[   7 -100   38   54] ⇒ 38
[ 46  15 -91   3 104 -65] ⇒ -91
[110 -48 -88 104 -73] ⇒ -88
[-32  -2 -22 -51 -96   5  -9] ⇒ -22
[-46 -93 -82  14  77  21] ⇒ -82
[-18 -78  50  91] ⇒ 50
[-115  -17  -72  -10  102   47   43] ⇒ -72
---
[  78   41  -44  -93   61 -108] Answer: -44

[[-82  57 -23 -55  12  86]
 [ 43 -57 -10  56 -31 -32]] Answer: -10

[-86 -74 -46 102  58  17] Answer: -46

[ -6  50 -80  43   9  91] Answer: -80

[ -5  19 -88  12  38   7] Answer: -88

[-50   0  54  39  87  42] Answer: 54

[ 93  83  23 -20  -9 -56] Answer: 23
---
[[-36 -38  18  25  45 -78]
 [103  33 -96 100  22  31]
 [ 33  74 -53 -71 114 -24]]: 74

[[-25 -85 -32  21 -66   1 -46]
 [-45  13   1   8  32  20 -38]
 [-39 -93 -34  15 -83 -14 -42]]: -93

[[-72 -42 -77 -44  70 -87 -60]
 [-46 -91 -22  29 -38   7 -81]
 [-35  36   4 -24  21 -80 107]]: 36

[[-52 -65 -79  68 -81   0  24]
 [ 20  82  76   2  47 -81 -66]
 [ 56 -13 -71 -42 -56 -66 -77]]: -13

[[  37  -45   -1   16   86]
 [   7   15   33  -28   29]
 [-102   17   19   51   -4]]: 17

[[ 22  -1  44 -40]
 [ -1  22  14  21]
 [-18  15 -32  89]]: 15

[[  49  -57   39 -101  -12]
 [ -72   -6   12   10  -17]
 [  54    1  -11  -61  -93]]: 1
---
[[ 196.79 -164.15  -39.42  107.37  -73.68   15.62  213.32]
 [  62.43 -178.00   64.46 -104.10   65.20  -70.98  -20.24]]: 196.79

[[ -8.576  14.668   6.847  11.949  17.208 -21.467   0.563]
 [  4.121   5.782   2.288  -9.131   1.516  12.619 -13.310]
 [ -8.030  -6.371  -5.583  22.879  21.447   6.558   7.496]]: -8.576

[ 0.115 -0.070 -0.173  0.008]: 0.115

[ 0.22  0.19  0.25 -0.09 -1.07  1.02]: 0.22

[ 0.05  0.01  0.04 -0.18 -0.05  0.02  0.14]: 0.05

[[-144.4  208.6  197.4   38.5]
 [ -47.6   79.2   59.5  126.7]
 [ -49.1  133.2  207.7    0.4]]: -144.4

[ 1.902 -0.117  1.575  1.536 -1.252  0.862]: 1.902

[[ 1.31  1.15  0.22  0.44 -1.94  1.88]
 [ 0.80  0.46  0.65  0.95 -0.54  0.81]]: 1.31

[[ -98.830  173.122  181.995  -97.056  -13.666   -3.553 -106.539]
 [  77.078  -34.067   68.013   -7.234 -129.482  -10.732 -136.784]]: -98.830

[ 1.523 -1.799  1.791 -1.055  0.649  0.118]: 1.523
---
10,28,88,5,56,47,28
3,80,50,24,13,27,12
51,58,7,41,8,27,13
yields 13

20,10,-5,21
-8,-2,-27,13
21,20,-42,38
yields 38

38,89,79,34,62
44,75,61,67,38
23,47,65,67,80
yields 80

10,45,-30,23,33
-15,25,-22,-10,35
1,3,7,18,25
yields 25

4722,2515,4280,3730
6134,6177,8828,4276
2650,5657,7661,2558
yields 2558

6093,4634,7077,5133,5942,2273,1815
2123,4273,2454,4732,3484,6883,4449
5652,4814,3775,5267,3863,7302,8400
yields 8400

4599,3665,5328,7991,1305,5322
6429,4231,5624,3052,3533,1409
6626,8766,2042,7191,4421,5631
yields 5631

4137,5822,4547,3496,4557,4600,3679
1484,5822,4547,4847,8471,4600,4553
4137,5822,2417,3496,4557,4463,3679
yields 3679
---
[[112, -23, 31, 27], [-107, -79, 49, -6], [38, 73, -102, -8]] gives -102
[-56, -52, 26, 24, -63, 83, -71] gives 83
[[42, -13, 22, -49], [35, 6, 43, -92]] gives 43
[-58, 59, -55, 89, 92] gives 89
[99, 108, 19, -14, -25, 106] gives -25
[[37, 79, 83, 18, -45, 31], [86, 67, -33, -44, -7, 3]] gives -7
[89, -43, -86, -50, 82] gives -50
[[-8, -76, -29, -92, -90], [-33, 65, -10, -22, -30], [-30, -7, 40, -9, -57]] gives -9
---
[21, 44, -104, 74, 7] gives 7
[-93, 94, 39, -52, -40, 16] gives 16
[93, 34, -49, -29] gives -29
[-27, -111, -17, -96] gives -96
[-1, 79, -17, -102, -71, -59, 45] gives 45
[15, 2, 104, 84, -37] gives -37
---
886,260,836,439,205 -> 439
0,3,1,8 -> 3
1686,3472,9280,5398,2126,5989,2521 -> 2521
676,295,80,858 -> 676
4,0,2,7,8 -> 4
2816,6833,7448,9734,6535,2531 -> 6535
---
[[-112, 99, 33, -85, 15, 65, -98], [50, -75, -47, 56, 88, -35, -27], [87, -84, 62, 58, -96, 6, -66]] => 15
[[-50, -25, -42, -7, 69], [32, 36, -26, -27, 59], [-99, 6, 47, -46, 9]] => -42
[[-20, -94, 74, 35], [-28, 15, 16, 74], [-17, -51, -83, 4]] => -94
[[-34, 103, 103, -71], [115, 2, 24, -5], [111, -81, -26, 72]] => 103
[[6, 21, 13, 63, -51, 4, 110], [15, -64, -26, 64, 38, -31, 110], [-41, 25, 33, 15, -18, -76, 110]] => -51
[[10, -53, -15, -49, -32, 30], [-28, -38, -101, 69, -1, 47], [-35, -51, 41, -38, 9, -34]] => -49
---
[24, 32, -83, 22, 37]	24
[23, -31, 6, -53, 11, 107, -7]	23
[86, 47, -24, -72, 10]	86
[18, 4, 94, -6, 39, 24]	18
[-15, 6, 78, -87, 50]	-15
[-48, 24, 88, -46]	-48
[-84, 92, -90, 10]	-84
---
[85, -138, 8, -79, -755, 633] gives 8
[6870, 2437, 4700, 6540, 8869, 9434] gives 6870
[[68, 54, 51, 57, 54, 12, 50], [83, 48, 49, 49, 48, 37, 54], [61, 51, 50, 51, 50, 44, 49]] gives 61
[993, -311, 173, -608, -951] gives -311
[82, 95, 66, 63, 6, 1] gives 66
[45, 54, 14, 65, 88, 44] gives 54
---
[-56, -53, -116, 113, -44] ans = -56
[-83, 29, -81, 95, 41] ans = -83
[-25, 29, 98, -1, 114] ans = -25
[-85, -1, 22, -67, 109] ans = -85
[-10, 19, 97, -42, 68] ans = -10
[31, 83, 53, 113, 10] ans = 31
[19, 105, 109, 8, -21] ans = 19
[15, -85, -26, 0, -58] ans = 15
[-43, 84, -51, -57, 99] ans = -43
---
[[ 61  19   2  51 -24]
 [-64   2 -77 -82 -33]
 [-44  12   5 -24 -19]] => -77, 61

[ -6 -11 -43 -96 -48 -86 -65] => -96, -6

[[  59  -47  -73  -61  -44]
 [ -32  -13   94   25   30]
 [  63 -111  -18  -71  -63]] => 94, 94

[  33 -112   59  -31   -8    6   -6] => -31, 59

[ 10 -39  38 -63 -91 -77  15] => -63, 38

[-19 -41 -73 108   3] => -73, 108
---
[-54  71  65  87] Answer: 87, 71

[ 37   0 -41  59 106  56  44] Answer: 106, 59

[[  25    1   44 -100   15   35   19]
 [   2    1    3   62  -90  -41  -50]] Answer: 62, 44

[  45   82  -38  -36 -116   98] Answer: 98, 82

[98 62 24 44 82  5 55] Answer: 98, 82

[[-30 -26 -63 -25 -70 -74]
 [-33  18 -72 -20  37  -3]
 [ 86  14  94  25 -40 -47]] Answer: 94, 86

[ -48  -60   88   84 -103   99  -83] Answer: 99, 88

[-16 -24  30 -85] Answer: 30, -16
---
[[ 63 -21 -17   9]
 [ 50   1 -29 -41]
 [  0  35 -89 -42]] Answer: 0

[[  3 -18  39 -82  -3  30]
 [ 39 -32  -9  82   2   6]
 [ 74 -38  -8  77  -1  19]] Answer: 74

[[-25  17  25  98]
 [-33  40  54  87]
 [-15  33  64  93]] Answer: -15

[[108  84  76  20]
 [ 34  36  52 -21]
 [ 65  57  63  -4]] Answer: 65

[[ -83   53   50  -82]
 [ -34   39   39  -33]
 [ -15  -90 -102  -25]] Answer: -15

[[-55 -55 -54   0 -86  -8]
 [ 66  15  85  35  30  15]
 [-30  62   4 -90  20  47]] Answer: -30

[[  34  -24    5 -102    8   -7  -44]
 [  23  -30   84   29  -96  -52  -28]
 [ -24   29  -53   -8  -16   18   19]] Answer: -24
